Small tables with named rows and columns. After each table, cells are looked up by row and column.

Table Sosag
        Pizon  Modup  Ver  Pipebim  Beki
Bitabo    100    112  123      194    94
Pomatu     91     92   75       69    91
Kedu       78     65   73        4    97

Kedu, Modup -> 65
Kedu, Beki -> 97
Pomatu, Pizon -> 91
Kedu, Pizon -> 78
Pomatu, Ver -> 75
Bitabo, Ver -> 123
Kedu, Ver -> 73
Bitabo, Modup -> 112
Bitabo, Pipebim -> 194
Pomatu, Modup -> 92
Pomatu, Beki -> 91
Pomatu, Pipebim -> 69
Bitabo, Beki -> 94
Bitabo, Pizon -> 100
Kedu, Pipebim -> 4

Buk:
         Luvazet  Kotek  Buti  Sizarad  Bozani  Pom  Gav  Beg  Fegeb
Zikuba        59     53   101       82     116  131   95  103    120
Fas           69     46   201      115      67  128   55  116    112
Vap           81    105    66      141     129   85  129   78    102
Subised       47    170   117      120     121  128  203  135    101
Gekob         39     63   120       43      69  106   73  106    155
Rut          110     92    64      150     136  154   63   22    102
Zeg           82    144   107      165     101   88  101  186    177
Bal          184    121    88       76      64   51  113  118     63
Birolu       184     81   146      113      72  108  101  178     34
Nikira       103    148   121      140      95  118  162  106    132

What is the Sizarad of Birolu in Buk? 113
What is the Luvazet of Vap in Buk? 81
What is the Fegeb of Zeg in Buk? 177
What is the Sizarad of Nikira in Buk? 140
What is the Kotek of Zeg in Buk? 144
What is the Bozani of Gekob in Buk? 69
What is the Kotek of Fas in Buk? 46
What is the Beg of Subised in Buk? 135
What is the Bozani of Bal in Buk? 64

Dolunus:
	Vab	Gukateg	Nem	Gid	Mosefeg	Pumusi	Lora	Vir	Bam
Nezif	-87876	-21204	-16635	17594	35480	29549	15902	-15534	24939
Pon	-26760	-49623	15470	2642	8137	27456	-10742	-2274	16217
Tak	-39129	26622	-74944	-21296	14108	-2356	12218	-34927	31065
Gad	-18929	-1829	-33622	-68601	-29839	-14390	27074	-30157	18119
Dazu	45048	13784	18502	-42506	-48277	-16049	1672	16477	14245
Rerit	59149	13982	-1889	-39572	-9480	-58913	8342	23569	8370

What is the Gukateg of Tak in Dolunus?
26622
What is the Bam of Dazu in Dolunus?
14245
What is the Mosefeg of Dazu in Dolunus?
-48277
What is the Mosefeg of Nezif in Dolunus?
35480
What is the Lora of Gad in Dolunus?
27074
What is the Gid of Pon in Dolunus?
2642
What is the Gid of Dazu in Dolunus?
-42506
What is the Gukateg of Dazu in Dolunus?
13784
What is the Pumusi of Dazu in Dolunus?
-16049
Row with the largest Vab: Rerit

Zedo =
	Tif	Rivarin	Folodip
Dalini	41	91	216
Fikerat	202	94	5
Muf	73	146	112
Begudi	96	156	63
Fenugu	63	110	236
Big	157	54	63
Lemi	94	110	183
Vut	144	104	16
Giz	47	120	144

Lemi, Rivarin -> 110
Begudi, Rivarin -> 156
Fenugu, Tif -> 63
Dalini, Rivarin -> 91
Lemi, Tif -> 94
Fenugu, Rivarin -> 110
Fikerat, Tif -> 202
Fikerat, Rivarin -> 94

Sir =
         Fome  Suposa  Ruvut  Vedo  Vef  Koz  Notivez  Lofodep  Lupa
Zin        90     116    103   119   88   92      103       97   103
Tagubor    43     107    103   119   92  162      117       97   103
Negefe     78     107    105   119   92   92       24       78   103
Ritul      78      78     30   119   92   92      157       93   103
Das        78      93    103    96   73   92      117      229   106
Tugegar    94      91    103   119   92   92      117       97   103
Ralumo    100     107    103   101   86   55      140       97   103
Vit        78     113    103    52   92  108      117      120    51
Sel       112     118    103    31  112   97      123       67   103
Beb        78      88    103   119   92   75      131      154    76

Das, Suposa: 93
Sel, Vef: 112
Vit, Lupa: 51
Ralumo, Fome: 100
Ralumo, Koz: 55
Negefe, Suposa: 107
Tagubor, Lofodep: 97
Ralumo, Lofodep: 97
Ralumo, Lupa: 103
Zin, Suposa: 116
Sel, Koz: 97
Sel, Ruvut: 103
Das, Vedo: 96
Vit, Suposa: 113
Tugegar, Ruvut: 103
Negefe, Vedo: 119
Ralumo, Vef: 86

Kes:
	Gesera	Pozita	Zutena	Pes	Fedizes	Suz	Lezot	Fabot	Lano	Vun
Neza	36.2	43.5	33.1	51.7	57.6	45.6	44.9	58.8	48.1	50.1
Padal	55.3	73.3	63.7	13.4	66.0	35.5	63.1	61.6	46.5	31.4
Zadepeg	51.4	46.7	49.3	60.7	38.5	60.8	42.6	32.1	53.7	62.3
Feke	71.5	63.9	66.2	44.4	46.7	32.5	54.0	34.4	35.1	27.7
Kat	42.5	38.8	41.1	59.0	45.0	54.1	42.0	48.8	48.8	57.1
Penav	42.0	48.2	42.4	37.1	61.4	42.2	56.7	60.1	49.4	41.0
Vago	48.4	62.7	49.8	24.1	56.6	39.4	58.8	74.4	42.4	30.8
Pom	58.0	69.0	61.0	27.8	61.3	42.4	58.5	51.5	51.8	42.2
Rut	41.8	28.4	31.7	76.9	35.1	58.0	38.9	39.9	50.6	60.3
Fedaz	42.5	49.4	30.2	53.8	51.4	58.4	49.1	47.7	60.3	61.4
Dosoli	41.7	46.5	45.3	42.6	50.1	54.9	52.2	57.9	51.9	53.1

Gesera of Fedaz is 42.5
Gesera of Pom is 58.0
Pes of Zadepeg is 60.7
Vun of Padal is 31.4
Fedizes of Rut is 35.1
Pes of Neza is 51.7
Lezot of Neza is 44.9
Pozita of Rut is 28.4
Suz of Pom is 42.4
Lezot of Dosoli is 52.2
Fedizes of Pom is 61.3
Fabot of Kat is 48.8
Zutena of Fedaz is 30.2
Fedizes of Feke is 46.7
Fabot of Pom is 51.5
Lano of Kat is 48.8
Fedizes of Kat is 45.0
Pes of Padal is 13.4
Lano of Pom is 51.8
Pozita of Penav is 48.2

